|  19 | -35 | -83 | -27 |  -6 |   4 |   5 |
|  24 |  -5 |  -4 |  21 |  20 |  23 | -21 |
-> 4

|  21 | -11 |  31 |  12 |
|  61 |  38 |  34 |   7 |
-> 31

|  78 | -38 |   7 |  42 | -27 |
| -67 |   4 |  24 |  16 |  -5 |
-> 42

|  22 | -12 |  73 | -30 |
| -27 | -43 |  35 |  39 |
-> 73

|   1 |  15 |   7 | -54 | -19 |  14 |  31 |
|  -3 | -53 |  28 |  27 |  60 | -48 | -20 |
-> 14

|   8 |  14 |  33 |  70 |
|  52 |   9 |  -8 | -10 |
-> 33
---
[[-38 -41  26 -26  25]
 [-37 -39 -42  -1  -1]
 [ -2 -14  58  -2  76]]: -37

[[ 51  25 -27  55 -50   6  48]
 [ 75  33   9  28 -36 -29  49]
 [ 37  50 -32  -7   8  63  14]]: 75

[[ 14 -17 -70   0 -29  20]
 [-23  -1  65  -8 -21  20]
 [ -9 -25  67   1  27 -17]]: -23

[[ 15  55  59 -53 -53 -82]
 [  3 -61  15 -56  43 -24]
 [ 43 -14  65 -70  36 -41]]: 3

[[-14  80  14  -6]
 [ 79  -7  27 -17]
 [-50 -30   0  57]]: 79

[[ 29  24  -3 -21  14  26  -5]
 [ 68  52  12 -20  39  17 -34]
 [-27 -45  38  48  -1 -66 -12]]: 68

[[ -6 -34  40  22  52]
 [ 19  31  18 -52  21]
 [ 38  64  13 -17  53]]: 19
---
{"in": [38, 165, 42, 238, 15, 159, 144], "out": "38, 144"}
{"in": [426, 113, -361, -309, 205, 570, -593], "out": "426, -593"}
{"in": [-18, 29, -38, 3], "out": "-18, 3"}
{"in": [[456, 385, 262, 739, 869, 274], [17, 736, 636, 180, 394, 660], [517, 719, 304, 490, 546, 208]], "out": "456, 208"}
{"in": [163, 362, 704, 611, 735, 804], "out": "163, 804"}
{"in": [28, 37, 77, 65, 9, 36, 27], "out": "28, 27"}
{"in": [70, 65, 90, 86, 12, 27, 49], "out": "70, 49"}
{"in": [[175, 172, 97, 119, 206, 148], [191, 147, 82, 135, 186, 139], [157, 129, 43, 141, 206, 182]], "out": "175, 182"}
---
|   1 | -32 | -82 |  18 |  70 | -> 18
|  47 | -28 | -33 |  61 |  14 | -46 | -> 14
|   7 |  56 | -71 | -38 | -> -71
|  -2 | -82 |  59 | -64 | -> 59
|  69 |   3 | -48 |  53 | -15 | -63 | -> -15
|  -6 |   4 | -23 | -62 | -47 |  21 | -34 | -> 21
|  -2 |  40 | -63 |   2 | -> -63
| -83 | -33 | -14 | -74 | -63 | -11 |   4 | -> -11
|  -4 | -57 | -63 | -24 |  52 |  28 | -> 52
|  18 | -44 |  37 |  61 | -33 |   6 |  -4 | -> 6
---
|  48 | -71 |  19 |  38 | -> 38

|  21 |  22 | -62 |  42 | -80 |  17 |
|  76 |  62 | -65 | -63 | -39 |  35 |
|  11 |  34 | -75 | -65 | -35 |  30 |
-> 30

|  -8 | -23 |  39 | -61 |   9 | -> 9

|  15 |  15 |  11 |  66 |  -2 | -31 | -> -31

| -57 |   1 |  29 |  36 | -71 |
|  -8 |  18 |  34 | -75 | -57 |
-> -57

|  16 |  -1 | -74 |   0 | -> 0

| 27 |  5 | 74 | 11 | -6 | 13 | 31 | -> 31

| 44 | 41 |  2 | 60 | -> 60
---
|  26 |  46 |  30 | -47 | -83 |
|  73 | -28 |  -5 | -52 | -42 |
Answer: -5

| -45 |  12 | -46 |  14 | -25 |
|  56 | -24 |  65 | -29 |  64 |
Answer: 65

|   9 |  -3 | -80 |  -2 |  46 |
|   5 | -30 |  37 |  16 |   3 |
Answer: 37

|  -4 | -17 |  15 | -33 |  41 |
| -63 |  -2 |  14 | -59 |  76 |
Answer: 14

| -81 |  -9 | -11 | -57 | -52 |
| -11 |  30 |  81 |  -4 |  10 |
Answer: 81

| -50 |  52 | -73 | -58 | -69 |
|  70 | -17 |  62 |  66 |  10 |
Answer: 62
---
Q: [[71, 12, 53, 47, 22], [71, 13, 53, 47, 22], [71, 13, 87, 47, 22]]
A: 87
Q: [200, 179, 156, 211, 54, 180, 61]
A: 156
Q: [199, 79, 57, 111, 117]
A: 57
Q: [592, 239, -852, -177]
A: -852
Q: [68, 67, 76, 84, 10, 60]
A: 76
Q: [630, -649, 228, 173]
A: 228
Q: [[416, 625, 376, 587], [815, 116, 845, 476]]
A: 845
Q: [[26, 18, 32, 27, 28, 69], [78, 92, 74, 78, 78, 23], [87, 99, 78, 87, 88, 13]]
A: 78
Q: [43, 20, 18, 57, 42, 81, 43]
A: 18
Q: [76, 37, 25, 56]
A: 25
---
| -36 |  -5 |  41 | -44 |
|  -7 | -47 |  45 | -33 |
| -15 | -52 |  -5 |  65 |
-> -33

|  45 | -25 | -47 | -19 | -47 |   5 | -15 |
|  35 | -63 | -50 |   6 | -48 |  -4 | -13 |
|  38 |  15 | -38 | -15 | -45 |  32 | -11 |
-> -13

|  2 | 51 | 27 | 11 |  3 | 22 |
|  0 | 31 | 79 |  5 |  1 |  1 |
|  3 | 35 | 51 | 13 |  6 |  1 |
-> 1

|  12 | -40 | -39 | -30 | -18 | -69 |
| -22 |  54 | -11 |  50 | -13 | -38 |
|  12 | -59 | -79 |   4 | -30 | -65 |
-> -38

| -60 | -25 |   0 | -33 |  -9 | -35 |
|  60 |  21 |   2 |  22 |   8 |  33 |
|  26 | -51 |   9 | -33 |  13 |  -2 |
-> 33

| -47 |  74 |  47 |  36 |  53 | -55 |
|  34 |  -6 | -29 |  61 |  59 | -73 |
|  34 | -72 | -54 |  77 |  39 | -53 |
-> -73

|  35 | -16 |   8 |  28 |  17 |
|  78 |  11 | -31 |   7 |  -4 |
| -69 | -12 |  37 |  11 |  11 |
-> -4

| -37 |  62 |  55 | -30 | -49 |  56 |
| -13 |  44 |  22 |  -5 | -46 |  18 |
|   5 | -10 | -40 |  23 | -16 |  12 |
-> 18

| -18 | -36 | -52 | -19 | -67 | -46 | -21 |
| -20 | -80 |  34 |  11 |  55 | -23 | -46 |
| -36 | -71 | -17 | -22 |   2 | -40 |   2 |
-> -46
---
|  -8 |  53 | -33 | -14 |  56 | -36 |  -5 |
| -42 |  70 |  -1 | -46 |  44 | -58 |  18 |
-> -58

| -61 | -77 | -46 |  35 |  41 | -> 35

|  34 |  29 | -28 |  57 |  -7 | -46 |  80 |
|  29 |  44 | -16 | -27 | -22 |  -2 | -43 |
|  -7 |  33 |  -1 | -37 | -20 |  10 |  60 |
-> 10

|   1 |  28 |  37 | -29 |   0 |
|   3 |  58 |  74 |   9 |   2 |
-> 9

|   5 |  14 |  47 |  63 | -49 |  62 | -> -49

| -73 |  26 | -12 | -49 |  -1 |
|  42 | -16 |   7 |  23 |   0 |
-> 23

|  28 | -72 |  17 |  27 |  14 |  24 |
| -18 | -67 |  10 |  46 | -24 |  10 |
| -53 | -53 |  24 |  34 |  -3 |  12 |
-> -3

|  19 | -11 | -65 |  10 |
| -41 | -82 | -18 | -25 |
-> -18

| -12 |  -4 | -18 |  -5 | -25 |   9 |
|  65 |  21 |  22 |  15 |  -9 | -22 |
|  -3 |  11 |  -9 |  19 |  64 | -16 |
-> 64

|  76 | -67 |  75 |  33 | -70 |  75 |  37 |
|   7 | -30 | -41 | -23 | -13 |  26 |  12 |
-> 26
---
Q:
| -22 | -11 | -41 | -44 |
| -37 | -61 | -49 |  14 |
| -33 |  -8 |  13 | -53 |
A: 13

Q:
|   7 |  -4 |  16 | -15 |  63 |
| -15 |  29 |  36 | -26 | -21 |
|  57 |   0 | -24 |  32 | -61 |
A: -24

Q:
| -79 |   0 | -20 |  10 |
| -70 |   0 | -39 |  13 |
| -14 |  57 |   0 |  24 |
A: 0

Q:
|  52 |  39 | -66 |  -4 |  16 |
|  26 |  -7 |  84 |  28 |  10 |
| -26 |  12 |  84 |  24 |  23 |
A: 84

Q:
|  1 |  0 | 53 | 18 | 19 | 33 |
|  0 |  0 | 10 | 24 |  0 | 28 |
|  1 | 18 | 66 | 21 | 56 | 37 |
A: 66

Q:
|  46 |  58 |  42 |  83 |  48 |
|   2 |   3 |  12 |   2 |  12 |
| -34 | -23 | -21 | -42 |  -4 |
A: -21

Q:
| -59 | -62 | -60 | -61 |  58 |
| -58 | -57 | -60 | -55 |  53 |
|  45 |  62 |  55 |  61 | -60 |
A: 55
